In the data rows, 128 means zero.
Some points, each followed by its number:
[146  81 171  84  84 167  85 155 110 139 116 142 132 118 142 118] 0
[155 121 134 117 135 126 115 158 163 113 150 106 129 144 104 159] 1
[145 149 103 146 164  99 142 138 107 157  97 158 148 101 159 100] 2
[125 164 102 159 160 103 157 114 166 127 126 119 154 118 114 166] 3
[135 152 102 150 157  99 147 130 163 111 143 105 134 135 101 167] 4
[140  82 174  83  90 175  83 152 136 121 137 119 124 137 119 131] 5
[156 102 162  98 110 159  97 154  98 119 142 124 102 151 128 102] 6
[132 132 119 132 136 116 131 137 163 101 161  94 121 155  92 168] 7
[ 86 156 104 160 135 111 162  86 113 102 153 108  89 156 112 118] 8
[131 131 121 131 134 117 130 136 163 101 161  94 120 155  91 168] 9
[133 126 134 124 125 135 124 126 166 109 139 105 137 131 102 164] 10
[113 119 135 123 111 137 125 124  96 165  99 165 145 105 166  94] 11
[139 144 112 141 155 110 138 138 100 162 100 162 145 105 163  99] 12
[ 82 155 109 158 129 117 161  85 139 154 107 148 160 106 145 127] 13
[107 164  99 163 152 102 163 104  97 123 133 130 102 139 134 101] 14
[160  93 166  90 103 162  90 159 106 105 153 111  90 158 115 117] 15
[150 112 144 109 125 139 106 158 144  94 167  92 103 167  92 149] 16
[118  99 163 102  90 165 104 133 149 144 104 141 160  97 138 145] 17
[153  89 168  86 102 166  86 162 115 118 141 121 109 146 124 114] 18
[106 146 108 148 136 112 149 100 105 109 154 113  93 160 117 113] 19
[127 156  96 154 162  97 152 119 121 130 127 131 125 129 132 117] 20
[133 129 131 127 129 131 127 124 172 106 141 102 139 132  98 171] 21
[156 136 116 132 154 108 128 154 159  95 165  90 112 160  89 163] 22
[171 111 142 105 137 135 102 168 126 166  95 161 166  95 159 123] 23
[118 146 114 145 142 117 145 110 156  96 157  95 107 152  95 154] 24
[148  97 164  95 100 162  96 146 110 104 155 108  92 158 112 123] 25
[ 93 138 118 144 118 126 148  89 122 154  94 156 153  92 154 119] 26
[138 157 105 151 160 102 148 129 123 153 104 152 149 104 151 122] 27
[ 82 139 124 145 107 132 149  85 144 105 145 106 114 142 106 140] 28
[160 130 124 125 149 116 121 159 151  90 168  87 103 165  87 158] 29
[ 87 137 125 142 109 132 146  89 151 105 144 105 119 140 104 147] 30
[123 151  98 152 152  95 151 122 166 111 146 104 134 137 100 170] 31
[135 124 134 123 124 134 123 126 139  89 169  90  88 167  92 146] 32
[120 141 116 142 134 117 143 110 115 164  88 166 156  87 165 110] 33
[ 86 124 133 131 100 139 135  98 113 172  89 169 164  93 168 104] 34
[129  85 174  87  82 177  90 137  94 142 115 148 120 122 151  91] 35
[169 114 138 109 140 132 105 168 114 165  98 163 158 100 161 113] 36
[145 146 113 140 160 110 137 143  93 162 100 164 140 106 166  92] 37
[154 132 122 128 148 115 124 153 147  91 167  89 102 164  89 154] 38
[145 139 110 137 149 106 135 134 103 125 133 129 111 141 131 105] 39
[ 87 135 126 140 107 134 145  89 153 100 148 100 115 143 100 150] 40
[157  86 171  84  98 167  83 163 101 113 145 119  95 152 123 106] 41
[121 164  93 161 165  94 160 114  91 139 118 145 117 126 148  92] 42
[141 143 115 139 154 112 136 140  99 159 103 160 142 108 161  97] 43
[151 136 116 133 148 112 131 137 120 108 157 109  98 161 111 123] 44
[144 130 124 127 141 119 125 148 144  87 167  87 100 166  87 153] 45
[154 132 119 129 145 112 127 143 101 130 127 134 116 134 137 100] 46
[140 158 104 151 162 101 148 130 122 152 106 152 147 105 151 122] 47
[132 158  97 156 162  93 153 126 164 107 146 102 131 138  98 169] 48
[150  83 171  82  94 169  83 156 159 144 111 137 163 103 132 150] 49
[143 157 102 151 166  99 147 135 100 151 106 155 133 111 158  99] 50
[169 117 136 111 142 129 107 165 125 162  99 158 161  99 156 122] 51
[125 143 110 143 144 111 142 116 111 107 155 110  93 160 114 118] 52
[145 133 124 129 147 120 125 148 117 109 138 117 105 140 119 124] 53
[130  90 173  91  85 176  94 136  89 134 121 141 113 129 145  94] 54
[119 150 110 149 147 113 148 109 155  96 158  95 106 152  95 153] 55
[142 158 106 150 165 104 147 132 161 114 136 109 139 128 105 165] 56
[148 136 115 134 145 110 132 137 101 134 123 138 118 131 140  99] 57
[139 151 108 146 162 106 143 136  91 160 101 163 137 108 165  90] 58
[125 152  98 153 153  95 151 122 161 113 144 107 133 136 104 165] 59
[145 142 113 138 153 107 135 145 151  91 163  89 108 159  88 160] 60
[ 88 135 117 143 116 125 147  90 133 146 101 145 152  96 143 133] 61
Which two points above are nearest to each new point, looking only along the 5 directions in which the numbered points spread most? Their numbers follow each, nearest first.
[119 159  98 157 158  99 156 114  92 141 117 146 118 124 149  92] 42 14
[160  90 159  90 106 154  89 162 153 145 111 138 164 105 134 150] 49 17
[122 161  91 160 166  93 158 114 120 130 127 131 123 130 132 115] 20 14
[157 104 152 102 115 148 101 151 141  92 160  94  97 157  96 150] 16 25
[120 158  99 156 157 100 155 114  93 141 116 147 119 123 150  92] 42 50
[126 159  94 157 165  94 155 118 120 133 124 134 127 126 135 114] 20 42
[121 131 124 133 128 124 133 127 132  86 165  90  93 167  91 141] 32 45
[107 144 111 146 134 115 147 100 110 110 152 113  98 157 116 118] 19 52
[106 163  93 164 157  96 164 101 166 135 119 128 158 112 124 156] 3 59
[139 155 104 150 163 101 147 133 102 148 111 151 130 116 153 102] 50 2
[ 98 107 144 117  88 148 121 109 103 158 106 158 138 111 160  98] 11 34
[ 93 122 134 129 101 140 133 103 115 165  96 163 158  98 162 108] 34 11
[107 153  96 157 144  98 158  98  94 128 128 135 110 137 138 100] 14 42
[123 160  93 159 165  94 157 115 117 132 126 133 124 128 135 112] 20 42
[ 98 165  95 165 152 101 166  95 101 119 137 125 100 143 129 104] 14 8
[ 95 125 134 131  99 141 136  94 150 149 114 140 161 110 136 140] 61 26
[ 89 141 115 148 119 123 152  85 128 159  89 159 161  85 157 124] 26 61
[140 156 108 149 162 107 146 130 159 118 132 114 142 125 110 162] 56 4
[110 161 101 160 150 104 160 109 100 114 139 123  96 146 127 106] 14 19
[135 163 101 156 166  98 153 129 112 136 120 140 126 123 141 115] 20 42
[103 151 104 153 142 109 154  99 112 110 150 113  96 153 117 116] 19 8
[102 124 135 129 102 140 133 101 147 150 112 142 161 109 138 138] 61 26
[143 100 161  99 100 160 100 141 113 103 156 107  91 159 110 125] 25 15
[105 144 109 147 134 114 148  99 106 106 157 110  90 163 114 115] 19 52
[122 159  98 157 160  99 156 116  93 141 116 147 120 123 150  93] 42 50
[ 99 156  94 162 143  96 163  95 153 131 121 127 148 113 123 156] 3 13
[ 82 155 110 158 128 118 160  87 129 148 114 144 146 115 143 119] 13 61
[150 128 129 123 144 125 119 153 115 107 141 115 101 144 118 122] 53 44
[109 165  97 164 155 100 163 106  94 124 132 132 101 139 136  98] 14 42
[ 95 126 133 132 100 140 137  95 146 145 116 137 155 113 134 137] 61 26
